In the rows, 128 means zero.
Each named turn below is shown by a few rows before and after it. Which turns, in which order, take the first row of each later pair to the second? The first pair is answered.
K883:
[133 129 121 143 122 116 108 143] => [140 132 123 137 116 128 104 137]
[118 148 127 182 107 147 106 161] => [150 141 135 138  84 179 106 133]
[109 138 138 112 115 155 125 124] => [111 127 130  98 116 143 140 121]
K374:
[100 160 170 166 114  90 142 156] => [120 149 160 156  89  95 153 169]
[133 149 116 147 146 139 106 107] => [135 151 118 152 136 134 104 117]
[112 124 178 207 102  86 143 174] => [143 111 167 178  68  91 163 179]
[143 118 127 129 129 133 145 119] => [137 118 130 128 134 130 144 117]
K925:
[ 94 152 136 189 170 108 116 135] => [100 146 111 189 162 105 121 150]
[117 138 149 118 134 125 121 113] => [114 140 114 118 139 129 114 114]
[164 131 159 112 106 149 131 120] => [146 138 149 113 126 168 112  99]
Now pairs of rows:
Between the rows of a pair lie 2 to 4 turns.
[189 125 136  94  83 193 130 128] => [176 133 129  90 106 207 110 107] | K925 then K925
[ 98 133  97 163 162 120 108 150] => [138 112  97 145 119 103 139 181] | K925 then K374
[144 125 150  89 100 176 118  93] => [ 94 105  64 115 144 111 136 126] | K374 then K925 then K883 then K883
[102 151 149 122 178 101 143 111] => [121 146 144 150 150  82 156 157] | K925 then K374 then K925 then K925
[120 124  84 134 136 137 117 137] => [126 135 121 159 119 130 121 162] | K925 then K374 then K883 then K883
[134 140 133 101 133 169 102  88] => [ 87 129 114 150 166  95 128 132] | K883 then K883 then K883
[167 154 162 101 106 151 142  95] => [157 153  82 106 116 160 125  96] | K925 then K925
[180 132  91 124  80 175 121 138] => [142 122 202  93 123 128 143  90] | K925 then K883 then K925 then K374
[116 129  88 159 170 144  89 146] => [174 124 110 133 116 169 100 161] | K925 then K883 then K883
[157 139 171  82 110 201  88  84] => [124 156 189 123 134 194  68  89] | K374 then K374
[126 116  92 127 122  63 166 154] => [162 125  93 137  87  98 155 171] | K883 then K374 then K374
[121 134 167  84 131 159 128  88] => [ 87 125 158  96 163 113 141  96] | K883 then K374
[173 103 146  89  89 149 151 122] => [132 119 173  93 139 163 124  79] | K925 then K374
[117 144 106 168 150 160  83 105] => [132 138 108 137 144 178  89  82] | K883 then K374
[156 133 133 156  93 113 134 183] => [154 140 194 138  99 124 126 148] | K925 then K374
[ 94 118 202 137 168  92 141 103] => [108 136 212 177 148 113 120 127] | K883 then K374
[107 106 183 135 140  74 159 154] => [118 135  66 157 136 172  86 145] | K883 then K883 then K925 then K925
[124 153 155 139 122 134 106 124] => [147 148 151 136 102 136 112 142] | K374 then K374
[146 131 150 172  97 129 119 174] => [175 114 149 115  82 155 129 136] | K883 then K374
[151 117 121 112  80 110 143 162] => [138 116 165  78 105 124 138 108] | K374 then K925
[ 71 145 162 119 174 124 102  66] => [ 80 145  57 139 162 145  85  96] | K925 then K883
[134 117  99 104  78 126 142 110] => [128 114 112  97  88 119 147 100] | K374 then K925
[141 103 129 129 117  81 181 151] => [100 120 137 162 155  80 155 146] | K374 then K374 then K883
[155 113 145 122  89 117 147 150] => [105 134 177 128 142 134 116 104] | K374 then K925 then K374 then K374
[137 167 157 121 108 141 110 103] => [152 139 121  90  94 120 139 116] | K925 then K883 then K925 then K925
[117 129 141 161 133  80 135 154] => [132 147 118 176 117 124 111 160] | K883 then K925 then K925 then K925
[141 117 124 147 108 106 165 166] => [128 144 175 165 122 132 138 143] | K883 then K925
[106 119 196 115 164  85 160 111] => [106 150 215 157 151 113 125 123] | K374 then K883
[129 116 172 101 148 162 154  92] => [158  99 113 107 111 135 182 150] | K925 then K925 then K925
[109 121  86 156 140  97 131 156] => [129 134 165 169 116 108 129 166] | K374 then K925 then K883
[ 60 150 138 142 184 119  92 117] => [ 83 148 110 180 148 107  96 180] | K374 then K925
[101 140  63 161 156 143  98 130] => [154 125 117 161  86 114 147 188] | K374 then K374 then K925
[136 148 129 176  72 180  90 213] => [177 110 111  77  57 194 128 168] | K374 then K374
[163  98 135 104 126 113 165 146] => [130 114 143  97 168 150 126  93] | K925 then K925
[145 150 114 121 122 167  98  94] => [159 132 175 102 115 130 133 101] | K925 then K883 then K925 then K925
[102  77 208  93 163  60 195 110] => [ 57  91  47 126 212  94 139 108] | K374 then K925 then K925
[101 143 184 194 149  45 157 186] => [ 98 160 242 171 163  82 135 131] | K374 then K925
[162 117 156  89  78 145 144 131] => [120 135 173  91 122 161 113  87] | K925 then K374
[124 144 122 175 116 114 122 168] => [147 140 148 157  94 117 135 171] | K925 then K374
[177 130 182 137  81 125 137 162] => [106 112 169 131 154  57 159 139] | K925 then K883 then K883 then K883
[130 161 152 167 133 162 114 152] => [155 132 167  92 126 148 155 118] | K374 then K883 then K883 then K925
[131 119  41  67 148 175 114  71] => [ 65 128  37 142 195 107 113 113] | K883 then K374 then K374
[144  99 135  99 110  93 157 150] => [ 93 143 134 147 159 147  86 114] | K883 then K925 then K883 then K925
[134 131  49 178 102 134  98 157] => [142 141 215 164  92 114 118 132] | K925 then K925
[112 119 197 146 144  72 146 132] => [ 84 142 160 185 164 101 106 130] | K925 then K374
[155 111 169 115  93 116 117 124] => [127 128 166 128 125 140  86  98] | K925 then K374
[113 114 128 116 150  93 147 114] => [132 132 150 106 135 153 112  95] | K374 then K883 then K883 then K883
[146 133  93 106 116 183 104  90] => [147 115 193 103 106 113 157 111] | K925 then K925 then K883 then K925
[136 145 163 103 129 165 116  93] => [ 85 133 139 142 169  96 133 121] | K883 then K883 then K925 then K883
[133 132  89 157 117 137 119 164] => [122 152 148 167 130 153  98 136] | K925 then K925 then K925 then K374
[163 160 111 143  84 165 122 164] => [155 153 177  95 107 164 136 111] | K925 then K883 then K925
[110 113 201 102  90  72 151 108] => [126 127 217 102  80 107 131  94] | K883 then K883 then K883 then K883
[123 123 133 177 145 120 120 141] => [130 128 161 150 146 148 113 109] | K374 then K374 then K925 then K925
[122 161 155 170 129 146 107 133] => [153 149 114 148 101 169 108 137] | K925 then K925 then K883
[104 111 173 154 141 103 138 152] => [ 86 116 111 152 170 129 112 138] | K925 then K925
[157 146 153  89 118 151 140  77] => [130 125 128  78 147 113 161  75] | K883 then K925
[116 121  76 142 114  96 148 175] => [165 141 152 130  69 158 128 155] | K883 then K925 then K883 then K374
[141 145  82 138 119 173  80 101] => [149 136 199 122 106 139 113  94] | K925 then K883 then K925 then K925
[143 124  90 103 115 157 130 113] => [137 122  75 114 121 134 140 131] | K374 then K374 then K925
[162 130  53 126  94 181 112 159] => [148 104 202  78 112 108 172 123] | K883 then K925 then K925 then K883
[152 113 141 139 140  87 121 181] => [172 130 159 142 124 142  87 161] | K883 then K883
